(in the rows, 128 means zero)
Each path below is one point turned by a fixed rotation once a step. After each direction that follows a path, write how fast that rotation turns it, in deg/step (0 if it stays still).
Each turn is a multiple of 5 degrees from 10 to 175, or 0.
Each row of a path follows its step; steps can be skipped.
path 1
step 4: [120 118 108 129 109 137 115 132 127 123 121 135 124 130 125 120 122 122
 142 113 131 113 126 128 125 129 123 124 130 127 130 118 118 131 144 134
 122 129 124 118 123 129 119 136 144 125 118 122 125 132 116 133 130 119
 117 122 117 132 119 125 121 137 116 126 126 126 117 117 122 124 128 121
 121 127 119 138 121 128 142 120 135 126 109 129]
step 5: [128 126 146 133 121 126 139 135 126 118 113 123 133 130 126 127 120 131
 131 109 127 109 126 129 138 132 124 134 117 124 127 142 125 139 125 122
 139 124 123 141 126 139 120 129 123 127 130 124 138 117 129 139 139 129
 129 128 138 137 111 116 125 132 124 145 129 129 123 133 130 131 124 111
 133 114 123 136 126 111 130 140 123 130 127 121]
step 7: [128 110 129 124 128 132 125 130 136 123 139 131 143 119 127 128 133 123
 130 128 137 132 140 124 115 129 125 125 121 126 128 123 129 127 134 141
 127 128 132 116 124 124 134 129 136 137 133 137 142 137 127 114 117 123
 148 121 113 125 115 140 136 122 133 142 132 102 116 118 135 133 135 124
 135 115 137 126 134 137 131 136 129 129 125 124]
step 10: [126 132 122 133 125 117 120 127 136 141 128 121 133 127 137 132 122 120
 136 132 122 125 134 142 121 130 126 127 131 127 114 136 124 127 144 134
 115 122 128 116 116 123 115 108 119 122 127 117 116 137 131 137 121 118
 125 121 117 122 119 125 135 119 113 124 129 122 122 136 134 126 135 138
 126 132 149 128 128 131 118 115 125 116 125 140]
step 14: [136 134 128 134 125 122 110 147 128 105 134 122 143 133 118 126 125 136
 133 105 135 127 120 123 121 121 125 107 122 139 137 128 122 146 126 137
 138 130 125 133 138 129 129 140 110 124 125 129 131 129 126 126 135 122
 125 122 117 129 122 121 128 130 130 120 133 126 126 126 120 126 122 134
 126 120 117 122 123 136 130 133 121 122 124 127]
step 19: [110 127 125 114 135 120 125 134 123 140 123 131 129 148 139 135 125 128
 134 133 134 139 132 130 128 148 139 133 114 129 111 148 142 123 133 129
 130 127 117 116 124 127 129 124 128 118 129 129 125 137 112 121 120 136
 126 126 138 140 123 117 134 130 131 139 125 123 131 133 136 140 127 130
 126 133 125 126 125 131 118 127 132 138 115 130]
step 27: [136 122 134 138 127 113 132 143 133 131 127 123 138 137 150 130 133 131
 131 119 117 121 127 130 129 116 126 127 130 130 115 130 127 137 134 124
 131 129 137 131 124 123 124 130 123 122 121 144 130 139 125 130 141 125
 131 140 127 125 126 126 137 124 138 108 151 132 138 130 137 138 118 127
 125 122 125 130 131 125 120 133 133 136 145 147]
Directions:
[130 127 126 125 127 129 127 126 125 127 131 131 131 128 130 127 132 124
 127 127 130 127 130 129 128 128 124 129 129 132 127 127 128 125 128 127
 127 128 129 129 127 131 127 126 123 128 128 126 127 126 128 128 132 129
 130 128 127 126 128 126 129 125 128 129 129 128 129 129 127 129 129 129
 129 128 131 130 129 128 126 126 129 129 131 126] | 25
[126 124 129 127 126 127 130 125 130 129 127 128 129 128 128 129 131 129
 128 127 129 128 131 127 129 132 129 130 128 128 127 131 125 127 126 124
 130 129 125 126 129 126 127 130 130 127 124 132 133 126 128 127 129 130
 133 129 129 129 130 126 128 126 130 130 127 128 128 127 129 129 130 128
 129 127 128 128 130 128 128 128 127 128 129 128] | 175
[129 128 128 129 129 130 129 129 126 127 127 128 126 128 128 126 128 126
 130 127 126 126 124 127 127 128 128 128 127 128 129 130 129 122 127 126
 131 128 127 130 129 131 129 128 128 128 127 131 129 130 128 130 124 131
 128 127 130 124 127 129 128 126 132 125 129 130 129 130 126 124 128 128
 128 126 128 129 130 124 125 130 125 129 129 129] | 115
[128 128 130 129 130 128 128 128 128 127 127 131 124 124 129 131 128 128
 130 125 127 130 127 132 127 129 127 129 124 127 127 130 128 128 127 131
 129 129 129 127 131 128 125 129 129 131 125 124 128 128 126 128 127 127
 131 127 125 123 128 128 128 129 127 129 130 130 131 130 132 129 128 128
 130 127 127 129 124 128 128 128 129 127 130 128] | 145
path 2
step 1: [133 128 139 121 116 146 123 136 133 139 122 135 131 124 140 125 131 129
 127 147 135 134 142 122 119 108 123 132 119 132 122 117 131 138 123 125
 125 141 125 125 130 122 132 133 130 118 123 129 127 128 131 128 141 114
 138 132 117 137 123 124 134 141 144 118 116 122 130 113 126 120 129 115
 126 132 135 131 120 127 133 129 133 127 113 121]
step 5: [140 127 120 124 128 125 116 150 122 129 119 126 130 133 126 124 126 125
 141 128 121 123 127 120 118 137 142 127 133 127 140 144 125 135 132 125
 133 128 136 118 144 124 122 123 123 121 127 121 130 119 122 135 133 138
 119 120 135 128 112 131 127 128 117 126 134 134 127 141 120 131 121 143
 129 124 117 133 123 127 132 135 141 136 101 126]
step 8: [127 131 122 135 128 134 116 135 132 119 129 137 135 137 118 121 130 126
 135 124 136 111 110 126 120 121 134 122 125 121 131 147 125 130 138 120
 132 119 128 118 130 139 130 122 120 130 134 123 110 128 124 121 131 140
 135 137 141 146 134 111 125 118 123 125 127 123 130 134 124 135 127 129
 118 147 126 120 134 126 122 122 144 133 122 132]
step 9: [141 134 143 123 123 137 131 129 127 131 138 133 121 106 139 123 131 124
 127 139 136 130 131 120 138 109 123 138 121 131 132 118 124 131 137 130
 126 136 130 130 124 123 129 125 116 139 123 122 114 123 148 140 138 112
 122 133 125 145 124 119 132 129 127 132 133 125 123 121 125 127 135 134
 134 120 119 133 120 124 120 121 131 113 126 118]
step 19: [139 122 128 137 143 142 131 143 119 129 129 131 132 125 110 138 116 124
 123 117 134 121 132 123 119 127 124 132 129 117 122 129 119 125 120 133
 131 132 146 138 134 124 136 136 127 126 140 123 124 131 132 122 135 121
 137 141 129 141 127 118 124 114 131 119 122 126 125 130 142 125 126 151
 139 126 123 124 140 132 121 133 128 143 116 129]
step 25: [129 126 126 132 120 132 143 124 129 127 135 135 131 133 129 117 129 123
 123 131 126 115 125 138 133 119 126 107 134 120 128 138 120 117 127 132
 131 124 143 119 135 136 124 125 126 142 124 120 124 133 141 144 130 112
 120 125 120 136 123 127 140 127 129 121 153 135 125 126 126 126 126 131
 123 138 113 116 129 121 117 109 135 131 134 125]
step 26: [133 117 144 127 130 126 128 130 136 129 126 130 132 121 139 125 134 138
 129 133 131 126 119 129 127 127 126 133 123 143 125 133 125 132 153 124
 133 113 117 139 125 115 132 138 123 132 125 121 124 149 131 129 129 140
 117 127 126 134 139 125 126 131 141 128 125 126 115 128 132 133 119 123
 130 108 140 128 123 117 118 133 137 122 143 115]
Directions:
[126 125 128 127 128 127 125 128 128 131 130 127 130 131 127 130 126 127
 127 128 127 125 130 130 126 127 129 127 128 126 129 132 129 125 123 128
 127 128 128 127 125 128 125 132 128 126 130 129 129 128 127 131 129 124
 129 128 127 129 128 127 131 126 128 125 128 127 125 127 128 130 127 129
 127 128 128 129 128 129 131 129 127 130 126 127] | 125
